These are runs of 7 systems, one row a step. Runs of the same system follow the same rule from any start.
ter, trace 1, 8 rows:
[[ -5 -19  -5 -34  32  17 -38   0 -25 -25 -22  -7 -18   5   1  38 -52  18
  -10  12   2  16]
 [-57   3  -3  36 -23 -29  -6   8  -6 -28  12  -4 -30  28   3  -9 -40   5
    2  -9  10  11]
 [-28   5  15   7 -40  -4  22 -20  24  42  29 -14  37  -5   2  13   5 -28
  -17 -18 -19   1]
 [ 22  24  23 -13  -5  20 -16 -13  -6  22 -19  43  30  -1  14 -40  16  -1
  -24  22   3 -16]
 [ 28   6 -28   5  25 -22  13  19  -9   9   9  19 -44  -9  14  -9  31  -4
   34   4  25  -6]
 [  8 -13   3 -50  29   2  11   3  16 -15   3 -35 -14 -15 -26  45  -3   9
  -22 -13   1   3]
 [-28 -16   0  27  -3  22 -48  -8 -27 -18 -25  12 -16  15 -20  -1 -30  10
  -22  20 -12   9]
 [-29  -4 -16  16 -34 -25  13  17 -12  10  35  -2  16   9  20  -9 -19 -16
   33 -35  24  14]]
zam, trace 2 (8 x 22):
[[ 12  18 -25 -15  16   4  16  16  15 -16 -15 -17  16   3  22  22  -3  12
   -7   5 -14  -1]
 [ -8  -8 -18  23  -4   0  16 -12  14   8   2 -29   1   0   8  31  -1  -7
   16   4 -30   7]
 [ 14 -16   9 -13   7  -5  14  -5   2  -9   4 -23   4  -5  10   5 -11   7
   44  -6   2   6]
 [  8  -7   7 -16  -4   9  15   4  18 -17  -2 -26  22  -7 -27   7  12   7
  -12 -13  -8  -4]
 [ 14 -15 -30  20  -2   8   5  12  -7  12   5  -2   8 -10 -11   7  26 -10
   21  -7  -4   0]
 [  8  11 -17   0  10 -13  11  24   2 -34  -7  -6  -8  12  10 -10  -5  19
   16  -2  11  -3]
 [-11  16 -16  -7  -3 -10  23   5  22  11  11 -13   7  -1   6  24   8  -9
  -23  -7  -8  -1]
 [  4 -18 -20  10  -4  11  -9   0 -17   5  -4  -7  20   1  18  14 -20  -3
   32   2 -11  14]]
zode, trace 3, 8 rows:
[[ 22  17  -9 -16   4   2  30   5  24   5  -4 -16  30  -7  17   9  20   2
    2  -1 -15  -6]
 [ 12   7 -10  25   2   8  -2 -10  -4   3 -20   3   8   9  34  -5  -6   4
   27  26 -23   2]
 [ -8  16  -9  11   4 -31  20   2  10   8  16   4 -31   5  27  -3   3  -5
   16   2   9  -1]
 [  2 -19  17  -3  10  -3  13 -26  17   8   5 -28 -18 -13  -9  26   5  -3
   12   5 -20   1]
 [ -9 -25 -24  40 -15   5 -10   5 -16   1   1  -4   0   2 -14   4   1 -10
   26  -7  -6   8]
 [ 17  -5  -3 -22   6 -15  17  23   2 -15  12  -8   1  -8 -12 -12  16   4
   20 -24  29  -5]
 [ 13   4  -1   9   3  19   8   0  21 -20 -23 -18  16   1 -15   4  18  13
  -13  15 -30 -10]
 [  7  11 -45  10  -1   4  -4  19 -17  16  -3  17  17   4  32   7  -3  -9
   10   3   1   6]]
taluz, trace 4 (8 x 22):
[[  6  24  14   0  -6   3  16 -14  20   2 -14  -1  24   7  25 -12   3   5
   -5  16 -23  -9]
 [  1 -13  20  18 -11  11 -13 -32  -9  31  -2  11   2  -6   7  -8   3 -12
   15  18 -15   2]
 [ 11  -5   6   3  18 -10   3  -5   6  11   6   6 -41 -13 -15  -5  29  -4
    1   9   6  -8]
 [-10  -3 -11  -3  -5  -3  17   5  19   7  15 -22   3  -7 -22  28  14 -10
  -21 -17  -9   0]
 [ -4 -32 -13   2  -4  13 -18  11 -23 -13   0 -10  10  -2 -24  13 -14  -1
   14 -17   8  13]
 [ 12  12 -23  -3  12 -10   7  29  -5 -30  -7   3  -7   9  10 -12  -1  16
   15  -5  18  -3]
 [  3  22  -5 -12  -7   7  10   0  10   4  -9  -4  36   6  32   6 -10   4
  -14   7 -15   0]
 [  1  -9  16  18  -5  17 -26 -22 -16   6 -19  14   3   4   7 -14 -12   3
   10  24 -14   0]]
zam, trace 5, 8 rows:
[[ 19  21 -23 -30  34 -16  12  33   4 -36  -8   1 -25   3   5   0   6  24
   -4  -3  26  -8]
 [-33   7 -42  11  -8  -1   6  14  12   5  10 -16  -1   5  -6  45  -6 -11
  -41 -12 -14   7]
 [-10 -16 -15  21 -18 -11   1  -1 -23  13  15  -1  10   7  35  -1 -29 -11
   59 -10   6  18]
 [  4  21  42 -33 -12  -7  21  -7  22 -29  -6 -17  36  10  13 -23 -13  20
   -6  -6   1  -9]
 [ 22  -7  -8   5  -4  31   2 -17   8  47  -6   1  31 -21 -11  19  37 -21
  -15  11 -30  -6]
 [ 23 -17 -12  28  21   7 -15   3 -19 -32 -27   0 -28   7   1 -15  -1  21
   48  24  -6   0]
 [-12  20  19 -25  14 -31  31   1  38 -13  19 -21 -42  -4 -15  13  16   6
  -31 -10  10 -10]
 [  0 -31 -43 -15   4  22 -24  17 -32  28   9   1  19 -14  -9  45 -14 -19
   -3 -19   8  21]]
dig, trace 6, 8 rows:
[[ 22  -1  -5 -62  33 -24   4  16 -16  16  24  14 -30 -18  13   9  -3  -6
   12 -18  50   5]
 [ -9 -11 -27 -27  16  25 -17  20   1 -21 -11 -19   5  -4 -40  48 -10   8
  -58 -11  -6   6]
 [ 30  -3 -49  39   3  21   2  25  -5 -32 -32 -10  29  11  11  -5  12  18
   42  14 -23  -2]
 [-18  30  24 -14 -10 -39  23   9  12 -40   6  -7  -4  25  35 -33 -35  21
   16 -10  25  -3]
 [-49   1  11  10 -32  10  -7 -30  10  32  10 -12  21   8  10  32 -31 -20
  -38   1 -31  13]
 [ 47 -12   4   2  18  21  -9 -30 -15  45 -17  20   9 -16  34  -3  16 -11
   44  33 -18  -1]
 [ -1  -1  15 -42  38 -37   7   5   2 -16  18  -3 -71  -7  -5  10  -8  11
    1  -5  38   0]
 [-26 -41 -25   6 -13  32 -34  13 -24  -9  -2 -15  19  -3 -52  37 -22  -6
  -27 -20  -7  17]]
zode, trace 7 (8 x 22):
[[ 15  10  23 -63  31 -28   3 -14  -6  40  24  25 -37 -19  34   5  -6 -12
    3   1  40   1]
 [-32 -20  41  32  -1  11 -23 -42  13 -26 -23 -22 -41  11 -35  10 -19  16
  -21  31 -42   2]
 [-29 -20 -55  10 -24  -7 -12  31 -31  46  43  19   5 -13 -15  25   1 -40
   -9 -44  33  17]
 [ 35 -27  65 -61  16  10  -8  -9  -5 -50 -17 -22  16  -5 -32 -26 -18  36
   26  -9  22  -6]
 [-32  34 -41  69 -40  15   1  22  21  -8 -13  14  24  19 -27 -16  37  -5
  -68   5 -30 -17]
 [ 54   2 -13 -89  38   8  -7   9 -28  46   8  28  28 -25  53  19 -11 -11
   18  -7  39   9]
 [-32  21  48  45  -5  -4 -14 -30  19 -73 -47 -12 -40  43   2 -38 -38  47
   -9  48 -39 -11]
 [-39  20 -55   1 -22 -27  26  16   9  91  64  15   2 -19  19  50  22 -60
  -45 -34  15  11]]
dig, trace 8:
[[ -3  21  13  12  -5   1  -9   3   3 -12 -12  26 -10  10 -13 -37  16   8
  -29  13   6 -15]
 [-19   8   9  36 -14  -3  -5  -9   7  -1   0  11 -20   8 -16 -21  14  -2
  -16  10  -9 -10]
 [ -4  -5  21  18 -16   3 -12 -11  -9  11   4  21  -2  -1 -12 -33  11  -6
    5   4   8  -6]
 [ -1   1  24  -4  -4  -6   5 -11  10  11  12   5 -16 -10 -22 -13  25  -7
  -14  -2   5  -9]
 [ -2  -4 -16  10  -8   3  -8   9  -9  16  10  16  -3  -8 -22  -4  23 -12
  -11  -8  10  -3]
 [ 15   9   5  -6   2   8  -2  10   3 -10 -10  11   9  -2 -17 -22  22   7
  -14   1   8 -12]
 [-14  14 -14  22  -6 -11   9  11  12 -10   3   2 -16   8 -10  -7  15   2
  -17  -1   1  -7]
 [ -7   6   6  13 -19   8 -15  -1 -11   2  -7  20  17   8   1 -26  -5   0
   -7   4   4  -3]]
Sebe, trace 9 (8 x 22):
[[-10   6  43  18 -19  -4  11 -34  21  -2  -5 -10   2   7   5 -20   0   4
    5  16 -25  -8]
 [ 34  -4  16   2  12  -2  10 -12   1  11  -2   8 -14 -13   2 -21  31   1
   34  12   2 -10]
 [ 28   6  -3 -36  20   8   6  13   8   0  -3   3   2 -15 -21   5  30   3
  -22  -6  12 -11]
 [-10 -19 -28  14  -2  16 -18  17 -11 -11  -1  -4  -6  -4 -39  17   7  -4
  -20 -10   1   5]
 [-12 -10 -16  -4  -2  -2 -18  17 -27 -19  -2   2   5  12  13   2 -40   7
   17 -10  18  16]
 [-24  27   0   7 -23 -17  22   2  20  -9   6 -11  19  18  23  -5 -13   1
   -9  -8  -6   0]
 [  1   0   7  28 -17  11  -1 -26   0  29  -7   7  19  -1  17  -9   8 -11
   15  19 -26  -1]
 [ 21  16  12 -20  28  -4  -3 -12   2   2 -13  18 -29  -2  19  -6   5   8
   -3  27   3  -8]]
Vub, trace 10, 8 rows:
[[  3 -36  14  27 -10  17 -30 -19 -30  11  -8  12  -3  -5 -12 -18  -6  -4
   37  11  -4   7]
 [ 13   4  12 -19 -10   1  -5  -3 -14  42  17  34  17 -15   3 -26  18 -20
   -5  -8  26  -6]
 [  1  16 -27   5  10  16 -22  21  -9  -6 -15  27 -10   4 -19  -4  16   2
  -48  12   5  -7]
 [-25  -6 -31  25   3 -25  -3  16 -14  -1  16   5 -44   8   7   9 -12  -6
   18  -7  18  12]
 [ -9  15  26 -46  14 -17  -2 -14   3   8   7   5 -16   3  30  11 -32   4
  -16   4  13   4]
 [-19 -16   4  13  -4  25 -22 -23   1   5 -15 -14   1   1 -17  31 -16  -2
  -27  17 -36   9]
 [ 16 -24 -16  12  -4   7  -7  -4 -23  22   3   1  20  -5  27   4 -12  -9
   56  -1  -1  15]
 [ 25  21  36 -17  10   4  -1 -24   6  22  -9  28  -6 -10   8 -30  27   1
  -15  25   2 -17]]
Sebe, trace 11:
[[-19 -10 -46  45   2 -10  -1  40   1 -35   5  -6 -43   4 -58   2  30   5
  -15 -17  13  -6]
 [  7 -26 -33 -29  -9  14 -19  29 -45   6  11   4  54  -2  25  15 -43  -9
   36 -32  30  25]
 [-48  56   5  16 -25  -7   7   9  28 -38 -19   3  14  39  16 -19 -27  22
  -66  12 -16 -10]
 [ -6 -17 -27  68 -17  -8  11 -26 -10  55  18   2  -7  -4  39   9  10 -34
   67  15 -29  15]
 [ 34  31  54 -85  37   6  -6 -31   5  10 -23  19   8  -2  43  -6 -23  19
  -27  30   6  -7]
 [-24  -5  -2  49  -1 -21  31 -11  48   2  19 -30 -67 -11 -61  22  59 -13
  -28  -1 -28 -14]
 [ 45 -72  14 -43  16  34 -44  -9 -63  20  -1  10  29 -28 -14   2 -26  -5
   66 -15  31  22]
 [-25  56   8 -23   3 -30  22  43  37 -90 -12  -7 -21  32 -28 -34  -1  46
  -72 -16  28 -26]]
Vub, trace 12, 8 rows:
[[-40 -17  14 -35  -8  11 -11 -26   5  27  14 -30  18  -5   2  64 -49 -15
  -37 -13 -20  22]
 [ 16 -21 -13  21   2  41 -33 -21 -28  -1 -42  -2  41  10  36   9 -36   9
   40  34 -40  15]
 [ 24  -5  29  27  -8  -5  14 -44   7  64  12  19  -9 -23  16 -24  48 -29
   37  23 -15 -10]
 [ 52  -3 -21 -51  33  25  -2  25  -4  17  -2  16  16 -34 -34  12  52  -3
  -30 -12  21 -13]
 [ -8 -16 -17  42  11  -3 -32  26 -23 -56 -17  14 -55  15 -45 -30   5  25
    7   6  20  -6]
 [-43   1  20 -23 -27 -47  12   7  -6  19  56   8 -17   2   8 -14 -26 -20
    4 -43  53  10]
 [-22  35   2 -36   0  23 -27   3   1 -18 -28   9  33  22  18  16 -44  17
  -77  15 -13   2]
 [-36 -16 -41  84 -19   1  -3 -17  -3  19  -1 -17 -16  12  20  31 -14 -19
   33  19 -48  18]]
ter, trace 13, 8 rows:
[[-18 -27  18  39 -19   9  -2 -27  11  21  11 -13 -19 -14 -46   4  30 -16
   -7   1 -25  -4]
 [ 22 -26  15 -30 -17  23 -22   6 -30  10   3  15  55 -11 -14 -21  -8  -5
   17 -24  27   4]
 [  8  28 -38  30   1  -8  14  43  10 -39 -11  11  -7  13 -15 -29  37  17
  -13  -1   9 -19]
 [ 13 -22 -47  -5  16  19   8   1   1  28   1 -30  19 -16  16  64  -2 -16
   17  -1 -27  18]
 [ -6  24  25 -29   7   5 -18  -2  -5 -47 -32   5  12  27  29 -18 -53  36
  -15  19   1   1]
 [-33   2 -12  69 -15 -31  17 -16  13  16  17  -4 -51  10  17  -1  10 -16
   27  16 -20   1]
 [ 14 -14  55 -65 -11   7  17 -30  14  30  19 -24  49 -24   0  12  -8 -12
    0 -21   2   2]
 [ 10  16  18  35   3  15 -29  -2  -9 -26 -34  43 -30  12 -30 -60  30  19
  -28  35   3 -25]]
taluz, trace 14 (8 x 22):
[[  2  -4 -30  42  22  21 -11  -5  11 -13 -31 -12 -32   3 -17  29  18   7
  -16  34 -43  -2]
 [  6 -24  -8 -12  27  -7  16 -17   9   0   4 -42 -25 -10  16  52 -18   2
   39   6 -21  16]
 [ 35 -21  26 -13   3  15  13  -4  15 -37 -17 -32  23  -6 -32 -14  16  21
   28  -5 -10  -9]
 [  9   1 -32  45 -25  -7  28  13   5  13  12  -7  28   1  19 -11  24 -13
   49 -11  -9   0]
 [ 46  -4 -17 -34  26  26 -13   4 -16  33 -11  24  23 -22   4   9  22  -8
   -4   8   5  -3]
 [ -8  13 -30  48   4  14  -4   6  14 -22 -27  -2 -18  12 -16   6  21  11
  -27  27 -35  -8]
 [ -3 -18 -14 -19  20  -6   5 -18  -4  21  11 -23 -17  -9  34  50 -31 -11
   32   6 -14  21]
 [ 30 -13  39 -17  14  16   0  -5  11 -46 -26 -18   2  -4 -40 -23  15  30
    4   7  -4 -15]]

Which system made each run below?
trace 15 (2 x 22):
[[  2  -4  37  -7   8   3 -11 -41  -3  21  -8   6 -11  -1  25  -1 -20   0
   11  29 -15   4]
 [ -5 -26  10  -4  18  -9  -5 -20  -6  18  14 -10 -47 -14  -7  25  -4  -7
   18   4   1   9]]

dig
trace 16:
[[-23  -1 -30  63 -21 -16  34  -1  24 -13   5 -43  -3  14  18  18   2  -2
   41   0 -40   8]
 [ 25 -16 -15  -3  -5 -16  39   3   5  28  29 -21  19 -20  24   9  19 -20
   69 -23   9   8]]

zode
trace 17, 2 rows:
[[-26  46 -35  50 -24 -26  36  16  30   1   6   1   0  22  33 -10  18  -7
  -11   6 -17  -9]
 [ 35 -10  15 -44  25  -4  20 -29   5  45  12 -11   3 -26  42  27   0 -14
   42   8  -6  10]]

zode
trace 18:
[[-17  22   9 -13 -19 -20  18   2  10  12  18   3  20   7  29  -9 -12  -6
   -3 -13  13   1]
 [ -9   9  17  22 -21   9  -3 -23   7  28   0  13   9   0   0 -16  14 -13
  -16  15 -20  -8]]

Sebe
trace 19 (2 x 22):
[[-26  13  15  16 -15 -10 -14 -25 -12  28   5  26  -9  11  36 -15 -23 -12
    1  18   0   5]
 [-14  -5  39 -12   3 -20  -2 -27   3  23  23   6 -41 -10  -7  -6  -1 -11
   -3  -1  15   1]]

zode
trace 20, 2 rows:
[[ -7 -10 -36  17 -27  -8  35  22  16   4  25 -31  36  -7  -5  18  16 -15
   23 -36  -3   6]
 [ 29  36  10 -19  13  -5  17   9  16 -41 -29   0  16  15  32 -31  -2  33
    8  17   1 -15]]

Vub
trace 21 (2 x 22):
[[-15  13  -9   6 -14  24 -17   2   4  12 -11  13  22   2 -23   6  14  -6
  -65   6 -16  -7]
 [ 26  16 -15  37   9   7   2   2   2  -3 -23  21 -11   6  15 -29  33   8
   18  32 -14 -14]]

dig
trace 22, 2 rows:
[[ 30   3 -32 -19  19  21  -5  22  -3   0 -12   7  18 -11 -13  13  20   3
  -20   0   1  -5]
 [-11   3 -34  31   0  13  -9   9  -1 -18 -23  -9   2  16   6  18 -10   8
   -4  16 -27   5]]

taluz
trace 23:
[[ 15 -17  17 -10 -18   5  13  -7   1   6   9 -17  41 -10  -2 -10   2  -3
   36 -18   1   1]
 [ 21   0 -16  19  -7   8  -3  16 -12   6  -4  22  13  -3  -8 -31  30  -4
   15  -1  11 -10]]

taluz
trace 24:
[[ 22  -3  39 -26 -20  28   2 -10   6 -21 -22 -14  72   0 -12 -26  -5  18
    1  -6 -11  -7]
 [ 10  17 -30  62   3   0   7  22  10 -30 -23  12 -24  13 -11 -32  43  12
    5  23 -15 -18]]

Sebe
trace 25 (2 x 22):
[[  4 -11  18  25  -6  -2  11   0  15 -45 -12 -23 -11   5 -34 -25  15  21
   20   0 -11 -12]
 [-28  -4   0  25 -39 -20  15   8  -1   6  30  -6  17   5  -5 -19  -1 -14
   19 -33  15   4]]

dig
trace 26 (2 x 22):
[[  8  24   0  20   1   1  20 -21  27  10 -15  -4   3   5  29   3  17   1
   -1  30 -38  -9]
 [ 12 -27  22   2   4  16  -9 -39  -3  34  -1  -7  -5 -17  -3  15   5 -13
   16  17 -23   6]]

taluz
trace 27, 2 rows:
[[ 25   2  29   1   8   9 -19  10  -8 -29 -16  33 -19  -2 -51 -61  40  19
  -19   7  26 -27]
 [ 14  -7 -62   4   5 -13   9  56 -17   6  29  14  -8 -11 -19   1  35 -16
   12 -39  45   0]]

Sebe
trace 28 (2 x 22):
[[ 35  18   3 -23  22  -3  16  -4  12  22  -2  15  -6 -14  14  -6  35  -5
   -4  12   4 -15]
 [ 20 -12   0 -22  38   4 -14  -3  -8  -7 -11   3 -39 -10 -10  12   4  10
    3  15   7   0]]

ter
trace 29 (2 x 22):
[[-29   1   5  22 -28 -27  18   1   7  -2  26  -8  -3   9   0 -16  -5  -9
   16 -21   9   2]
 [  8   6  14  -7 -16  14  12 -13  19  23   1  -6  33 -12 -14   1  24 -12
  -24  -3 -15 -10]]

ter
trace 30 (2 x 22):
[[-13  -4  36  -2   0  -2   2 -36  19  -2  -7 -23 -13   4   1  11 -16   7
   -3  16 -27   0]
 [ -4 -27 -10  18  -4  -2  -6 -13 -17  30  16  -2 -11 -10   9  14  -6 -18
   41  -3   0  14]]

dig
trace 31, 2 rows:
[[ -9 -17  -3 -14   0 -17  -1   0 -14  29  32   5 -19 -12   0  12  -5 -18
   14 -22  28  10]
 [-11   1   1 -10 -16   9 -18  19 -17 -33  -9   1  31  15 -12 -17 -28  15
  -13 -15  15   4]]

zam
trace 32:
[[ -3   3 -12 -41 -10   4  14  37  12 -38   4 -28  44   3 -27  12 -11  15
  -31 -41  17   0]
 [-17  12 -46  63 -11  29 -24   5  -9   2 -31  16   5  18   5   6   3   0
  -28  33 -40   1]]

ter
trace 33:
[[ 30 -13  18 -13  17   0   5  -2  -3 -37 -19 -16   0   2   6 -16 -10  25
   46   8   0  -3]
 [-10 -11  49   5 -24  -2  11 -25  18  10  16 -10   5  -9 -38 -23  23  -8
   -6 -11  -2 -11]]

Vub
trace 34:
[[ 36 -25   9  -6  17  32 -22 -18 -17  11 -22   8   7 -16 -12   1  13   2
   17  21 -13   0]
 [  5  -6  -5  -6  20 -28  23  15  11 -26  10 -18 -44  -4 -13   1  13  10
   21 -12  19  -5]]

dig
trace 35, 2 rows:
[[ 13 -29  -5  -5  -7  45 -43   5 -28  29  -4  32  24 -24 -65  -3  33 -18
  -43  -9   8  -4]
 [ 10   3 -65  -6   3   2 -18  66 -43 -19   1  33  17   8   4 -16  -5   4
    8 -26  52   5]]

ter
trace 36 (2 x 22):
[[  3 -38  -4  13  -6   6 -18  11 -32 -27  -4  -6   3   4 -16 -13 -21  10
   51 -14  15  13]
 [  0  -5  33 -25 -15  -9  30  -5  28 -17  12 -38  24  -5 -18  -1   2   6
    5 -26  -1  -5]]

dig
